128 stands for zero in the data rows.
Each row has a hidden score. How much does it go up from the first row of each pair to the second? 10 means little or no change, 20 a big rise and 0 a big fall. The score is a weighted sum of the row's numbers plus the product of two more (or one squared), each taken from its middle value.
[118, 116, 147, 131, 128, 142, 141, 138, 153, 117]
[134, 180, 138, 152, 148, 153, 132, 108, 85, 126] -> 13
[116, 130, 118, 151, 127, 126, 143, 118, 138, 146]
[87, 121, 154, 152, 97, 125, 147, 159, 145, 99] -> 14
[91, 96, 158, 144, 114, 108, 153, 177, 156, 114]
[120, 105, 121, 154, 116, 115, 138, 143, 140, 124] -> 13
[124, 115, 87, 86, 116, 160, 135, 123, 133, 155]
[136, 153, 176, 130, 119, 107, 145, 157, 104, 78] -> 11
[113, 157, 99, 89, 133, 139, 134, 115, 153, 109]
[109, 125, 95, 112, 145, 144, 128, 125, 122, 181] -> 9
[137, 97, 107, 116, 142, 152, 177, 83, 127, 161]
[139, 155, 168, 150, 127, 106, 120, 118, 119, 90] -> 17
[123, 129, 118, 113, 131, 129, 115, 138, 139, 124]
[200, 116, 100, 122, 147, 154, 100, 68, 120, 146] -> 9
[169, 177, 139, 114, 145, 138, 94, 96, 70, 104]
[97, 107, 127, 123, 153, 158, 144, 124, 163, 136] -> 7
[121, 97, 143, 126, 121, 138, 129, 141, 137, 140]
[161, 141, 161, 113, 140, 132, 111, 108, 121, 132] -> 8
[157, 138, 142, 133, 154, 123, 138, 126, 106, 115]
[131, 132, 130, 131, 119, 111, 149, 131, 128, 129] -> 11
[148, 118, 108, 117, 143, 146, 119, 124, 137, 116]
[140, 87, 88, 107, 126, 148, 116, 84, 118, 152] -> 9
[110, 111, 136, 169, 86, 122, 139, 142, 149, 119]
[97, 118, 156, 98, 110, 141, 105, 159, 126, 139] -> 5
[153, 148, 114, 138, 148, 142, 114, 109, 98, 133]
[109, 157, 164, 148, 149, 89, 114, 94, 117, 138] -> 4
[129, 96, 145, 166, 89, 90, 141, 138, 131, 117]
[169, 184, 137, 126, 155, 127, 95, 78, 112, 130] -> 6
[122, 139, 106, 120, 153, 125, 115, 134, 128, 176]
[135, 144, 130, 107, 129, 122, 130, 140, 157, 134] -> 9
[156, 136, 122, 135, 146, 134, 132, 139, 80, 120]
[153, 136, 143, 141, 132, 135, 142, 104, 107, 90] -> 12
[158, 129, 132, 138, 164, 94, 109, 118, 113, 114]
[146, 125, 138, 103, 128, 115, 128, 145, 143, 140] -> 8
[127, 131, 120, 142, 109, 182, 129, 107, 141, 157]
[155, 171, 112, 138, 159, 112, 108, 100, 109, 85] -> 15
[107, 122, 152, 128, 109, 126, 173, 141, 130, 129]
[67, 102, 144, 134, 130, 134, 134, 134, 147, 138] -> 10
[149, 171, 136, 132, 118, 118, 67, 111, 109, 95]
[115, 118, 132, 118, 116, 98, 152, 154, 149, 128] -> 6
[153, 116, 124, 130, 113, 150, 126, 128, 121, 154]
[120, 126, 99, 95, 97, 171, 135, 126, 168, 144] -> 11
[136, 139, 133, 139, 152, 113, 98, 142, 100, 108]
[84, 143, 122, 80, 141, 138, 99, 139, 142, 131] -> 10
[111, 133, 126, 125, 103, 106, 129, 167, 147, 104]
[120, 99, 69, 107, 146, 143, 156, 128, 155, 128] -> 12
[82, 140, 161, 135, 97, 114, 136, 166, 135, 84]
[103, 175, 208, 168, 93, 107, 149, 148, 104, 64] -> 15
[150, 169, 165, 139, 151, 96, 93, 126, 102, 85]
[164, 132, 119, 144, 117, 121, 130, 117, 114, 133] -> 11
[159, 111, 98, 96, 160, 152, 125, 101, 141, 140]
[104, 143, 115, 115, 117, 97, 123, 148, 135, 153] -> 11
[143, 143, 177, 159, 99, 80, 153, 136, 108, 102]
[147, 79, 67, 99, 132, 180, 102, 83, 117, 179] -> 12
[162, 169, 103, 144, 152, 112, 88, 93, 59, 141]
[113, 149, 163, 135, 112, 93, 126, 151, 145, 112] -> 6
[126, 112, 81, 89, 172, 118, 120, 114, 120, 153]
[110, 138, 159, 140, 109, 128, 153, 148, 133, 120] -> 6
[112, 131, 170, 137, 109, 95, 141, 157, 145, 126]
[106, 138, 115, 162, 152, 148, 132, 107, 89, 100] -> 17
[122, 95, 118, 104, 104, 147, 131, 129, 131, 128]
[139, 129, 104, 152, 121, 138, 127, 128, 130, 155] -> 10
[162, 146, 121, 139, 147, 117, 119, 105, 70, 121]
[109, 128, 123, 108, 111, 126, 121, 148, 129, 127] -> 10
[177, 139, 145, 148, 166, 169, 93, 98, 84, 140]
[117, 146, 145, 114, 107, 126, 170, 146, 150, 117] -> 13
[100, 122, 146, 95, 145, 125, 121, 163, 135, 106]
[134, 157, 180, 148, 130, 113, 107, 164, 91, 74] -> 12
[155, 114, 93, 79, 136, 137, 118, 118, 123, 150]
[121, 190, 185, 147, 108, 91, 101, 151, 86, 61] -> 14
[112, 124, 112, 118, 114, 157, 106, 155, 132, 123]
[130, 117, 137, 110, 140, 156, 121, 144, 155, 130] -> 4
[90, 118, 155, 122, 137, 113, 123, 141, 138, 112]
[117, 127, 117, 112, 127, 131, 80, 126, 118, 149] -> 12
[153, 97, 61, 101, 173, 162, 101, 111, 148, 163]
[116, 116, 131, 123, 109, 143, 151, 144, 138, 130] -> 5
[131, 136, 139, 111, 89, 95, 157, 163, 168, 157]
[108, 132, 122, 126, 128, 139, 140, 125, 97, 139] -> 13
[154, 123, 98, 115, 172, 143, 101, 100, 134, 161]
[158, 133, 143, 121, 129, 155, 160, 123, 153, 137] -> 7
[102, 132, 148, 144, 119, 133, 136, 147, 121, 91]
[117, 114, 106, 144, 159, 146, 154, 127, 147, 134] -> 7
[107, 109, 121, 119, 103, 126, 130, 174, 130, 146]
[158, 136, 118, 133, 186, 154, 111, 49, 94, 99] -> 10
[113, 148, 180, 140, 110, 139, 163, 140, 110, 95]
[125, 98, 110, 120, 130, 144, 110, 114, 111, 130] -> 9
[100, 132, 112, 149, 110, 119, 151, 126, 133, 137]
[105, 141, 95, 128, 108, 126, 138, 147, 160, 142] -> 12
[105, 114, 125, 126, 102, 127, 157, 150, 134, 101]
[157, 148, 147, 151, 161, 128, 103, 138, 86, 101] -> 4
[157, 156, 160, 146, 128, 96, 79, 103, 100, 84]
[168, 129, 102, 130, 142, 122, 130, 83, 142, 159] -> 6
[162, 113, 99, 120, 136, 156, 103, 102, 114, 168]
[183, 146, 169, 133, 159, 150, 110, 85, 91, 103] -> 8
[129, 114, 80, 118, 173, 186, 128, 106, 135, 150]
[128, 124, 118, 120, 113, 109, 143, 157, 154, 116] -> 11
[107, 135, 133, 149, 111, 128, 137, 153, 149, 109]
[105, 110, 166, 134, 139, 142, 136, 135, 127, 128] -> 5
[116, 113, 140, 120, 97, 93, 150, 159, 129, 118]
[125, 102, 117, 137, 165, 127, 171, 104, 124, 144] -> 7
[131, 161, 116, 142, 159, 128, 144, 101, 108, 91]
[103, 127, 157, 140, 110, 139, 174, 120, 157, 108] -> 6
[87, 109, 134, 126, 113, 138, 127, 119, 148, 139]
[182, 135, 128, 133, 161, 151, 108, 83, 107, 138] -> 10
[148, 158, 194, 134, 141, 100, 103, 115, 100, 87]
[104, 142, 144, 103, 111, 129, 145, 146, 152, 123] -> 9
[98, 121, 167, 149, 113, 101, 147, 154, 158, 120]
[137, 113, 99, 101, 170, 139, 115, 107, 129, 182] -> 10
[140, 102, 91, 112, 126, 126, 146, 135, 149, 128]
[167, 78, 115, 116, 142, 147, 130, 89, 135, 135] -> 5
[132, 143, 144, 118, 108, 117, 127, 137, 142, 164]
[91, 144, 178, 110, 89, 82, 143, 178, 171, 136] -> 10
[148, 137, 135, 107, 115, 132, 155, 92, 153, 126]
[185, 132, 130, 126, 185, 143, 114, 84, 85, 120] -> 14
[132, 140, 174, 155, 108, 90, 132, 143, 156, 68]
[80, 138, 171, 148, 111, 95, 168, 176, 157, 84] -> 10
[139, 107, 111, 128, 114, 138, 139, 134, 122, 146]
[141, 138, 141, 123, 108, 105, 144, 135, 151, 149] -> 6
[112, 181, 201, 144, 97, 89, 156, 171, 92, 87]
[137, 98, 114, 143, 119, 129, 139, 110, 140, 122] -> 7
[104, 92, 121, 114, 137, 156, 152, 108, 145, 162]
[123, 129, 102, 93, 141, 189, 115, 95, 129, 158] -> 12
[165, 111, 119, 168, 155, 151, 124, 99, 97, 120]
[107, 115, 126, 117, 114, 100, 117, 131, 142, 158] -> 8
[142, 136, 81, 84, 151, 145, 99, 120, 112, 177]
[99, 125, 151, 146, 124, 131, 130, 150, 146, 144] -> 5
[212, 162, 106, 138, 153, 142, 114, 40, 73, 122]
[161, 128, 118, 123, 157, 158, 126, 158, 122, 149] -> 3
[189, 142, 142, 171, 141, 110, 127, 88, 111, 113]
[111, 103, 131, 154, 136, 157, 141, 126, 129, 135] -> 10
[119, 94, 101, 150, 156, 119, 146, 121, 125, 133]
[102, 127, 141, 130, 140, 134, 157, 131, 159, 133] -> 5
[155, 109, 76, 97, 161, 137, 121, 107, 122, 179]
[170, 155, 139, 129, 164, 149, 94, 113, 101, 109] -> 6
[110, 96, 118, 106, 117, 144, 132, 100, 157, 149]
[160, 94, 111, 109, 123, 158, 146, 135, 143, 129] -> 13
[155, 160, 167, 162, 128, 90, 132, 99, 112, 96]
[126, 119, 103, 124, 138, 123, 123, 118, 134, 148] -> 11
[126, 130, 87, 97, 117, 126, 128, 129, 150, 140]
[123, 147, 174, 137, 117, 119, 140, 149, 122, 84] -> 9
[109, 97, 118, 122, 122, 142, 110, 137, 153, 123]
[123, 99, 82, 87, 156, 206, 134, 71, 142, 153] -> 5
[120, 169, 151, 146, 113, 111, 125, 126, 107, 79]
[136, 149, 153, 140, 147, 144, 128, 113, 109, 109] -> 6
[135, 121, 114, 112, 162, 125, 135, 123, 137, 151]
[135, 156, 130, 139, 121, 146, 125, 153, 92, 105] -> 15
[150, 137, 117, 110, 123, 114, 154, 132, 126, 142]
[73, 95, 125, 154, 125, 143, 163, 180, 154, 105] -> 13
[121, 118, 122, 124, 125, 116, 116, 127, 89, 114]
[164, 93, 96, 122, 161, 204, 89, 78, 105, 184] -> 5
[100, 125, 137, 120, 132, 84, 112, 150, 139, 123]
[119, 133, 152, 117, 110, 121, 140, 136, 121, 108] -> 10
[139, 129, 108, 98, 99, 95, 145, 157, 131, 143]
[102, 169, 161, 131, 88, 67, 126, 189, 128, 142] -> 7
[98, 141, 185, 166, 83, 76, 148, 201, 121, 56]
[111, 141, 110, 106, 134, 143, 107, 145, 160, 174] -> 3
[167, 168, 123, 99, 145, 138, 124, 130, 107, 108]
[115, 166, 160, 130, 120, 139, 123, 130, 116, 113] -> 10
[134, 85, 100, 161, 137, 145, 156, 99, 159, 134]
[108, 107, 107, 138, 107, 126, 137, 116, 160, 115] -> 11
[163, 160, 188, 148, 138, 110, 95, 93, 107, 83]
[102, 113, 175, 129, 117, 101, 146, 148, 142, 117] -> 7
[132, 133, 106, 107, 121, 123, 140, 109, 99, 137]
[112, 122, 133, 96, 122, 137, 155, 99, 126, 121] -> 5
[157, 117, 108, 122, 141, 141, 138, 99, 138, 141]
[135, 103, 136, 109, 129, 149, 145, 139, 144, 124] -> 9
[91, 134, 173, 113, 115, 92, 136, 171, 166, 139]
[91, 157, 185, 144, 90, 93, 147, 199, 123, 82] -> 18
[53, 108, 191, 160, 92, 88, 140, 198, 167, 83]
[95, 117, 100, 128, 139, 130, 132, 118, 127, 161] -> 8
[117, 82, 110, 135, 112, 153, 124, 112, 137, 161]
[111, 83, 108, 114, 116, 120, 136, 146, 137, 114] -> 14
[141, 126, 181, 145, 112, 107, 120, 113, 84, 76]
[147, 77, 100, 122, 154, 186, 122, 84, 108, 165] -> 5
[137, 129, 142, 157, 112, 115, 155, 99, 132, 107]
[158, 89, 89, 116, 131, 162, 131, 86, 146, 141] -> 11
[84, 95, 163, 138, 123, 109, 163, 152, 164, 116]
[98, 108, 129, 146, 135, 160, 140, 126, 152, 129] -> 12
[124, 113, 122, 135, 118, 101, 135, 127, 125, 160]
[131, 102, 116, 142, 124, 138, 133, 131, 134, 140] -> 12
[106, 101, 107, 150, 104, 124, 135, 147, 119, 108]
[148, 83, 82, 110, 154, 178, 140, 112, 154, 153] -> 5
[132, 147, 162, 148, 137, 103, 123, 140, 107, 99]
[131, 134, 97, 128, 133, 142, 114, 114, 116, 161] -> 11
[132, 97, 116, 112, 116, 157, 115, 151, 135, 133]
[141, 127, 87, 113, 169, 188, 111, 105, 134, 151] -> 10
[87, 134, 154, 130, 83, 65, 133, 153, 168, 149]
[100, 83, 131, 164, 105, 113, 127, 152, 120, 126] -> 16
[95, 158, 113, 138, 102, 98, 122, 168, 165, 127]
[166, 130, 47, 123, 188, 206, 80, 97, 149, 161] -> 10
[101, 160, 167, 151, 80, 95, 166, 151, 116, 100]
[126, 167, 164, 146, 87, 77, 126, 169, 112, 80] -> 12
[134, 116, 104, 148, 155, 153, 132, 99, 105, 164]
[110, 144, 149, 138, 124, 120, 134, 151, 149, 134] -> 9
[144, 112, 96, 111, 153, 143, 118, 95, 123, 140]
[105, 131, 163, 122, 107, 114, 136, 157, 131, 144] -> 6
[97, 112, 189, 144, 90, 75, 142, 201, 145, 96]
[124, 128, 132, 122, 144, 152, 132, 128, 144, 116] -> 12
[166, 137, 138, 128, 138, 122, 103, 103, 103, 129]
[131, 117, 149, 138, 128, 137, 140, 136, 128, 114] -> 11
[103, 113, 117, 129, 145, 165, 117, 132, 134, 141]
[155, 120, 120, 134, 154, 146, 124, 90, 76, 103] -> 12
[119, 145, 118, 114, 141, 97, 114, 125, 146, 155]
[172, 139, 98, 114, 172, 129, 131, 64, 119, 142] -> 9
[149, 122, 122, 99, 156, 141, 120, 105, 120, 179]
[83, 131, 154, 144, 99, 78, 164, 190, 147, 98] -> 17
[147, 82, 131, 109, 136, 165, 145, 110, 126, 169]
[95, 144, 136, 128, 89, 64, 157, 202, 147, 114] -> 17
[112, 173, 189, 165, 100, 107, 119, 144, 86, 106]
[150, 154, 131, 129, 124, 121, 108, 121, 97, 110] -> 8
[120, 109, 171, 125, 125, 154, 122, 138, 110, 131]
[93, 117, 156, 127, 129, 124, 146, 128, 181, 97] -> 11
[158, 123, 102, 112, 160, 154, 119, 105, 125, 138]
[120, 129, 168, 138, 112, 136, 146, 118, 172, 123] -> 7
[142, 103, 101, 100, 135, 137, 117, 93, 108, 161]
[133, 120, 113, 92, 127, 150, 145, 107, 135, 142] -> 8
[154, 95, 75, 104, 167, 154, 143, 85, 133, 145]
[166, 172, 131, 140, 188, 140, 105, 54, 102, 139] -> 4
[112, 168, 172, 105, 134, 114, 127, 118, 99, 84]
[67, 110, 152, 126, 113, 113, 129, 137, 133, 110] -> 10
[105, 92, 155, 126, 95, 135, 108, 162, 116, 126]
[166, 136, 176, 131, 142, 125, 120, 139, 131, 106] -> 4
[130, 161, 156, 144, 123, 137, 148, 112, 76, 81]
[124, 136, 112, 142, 96, 111, 145, 162, 133, 98] -> 11
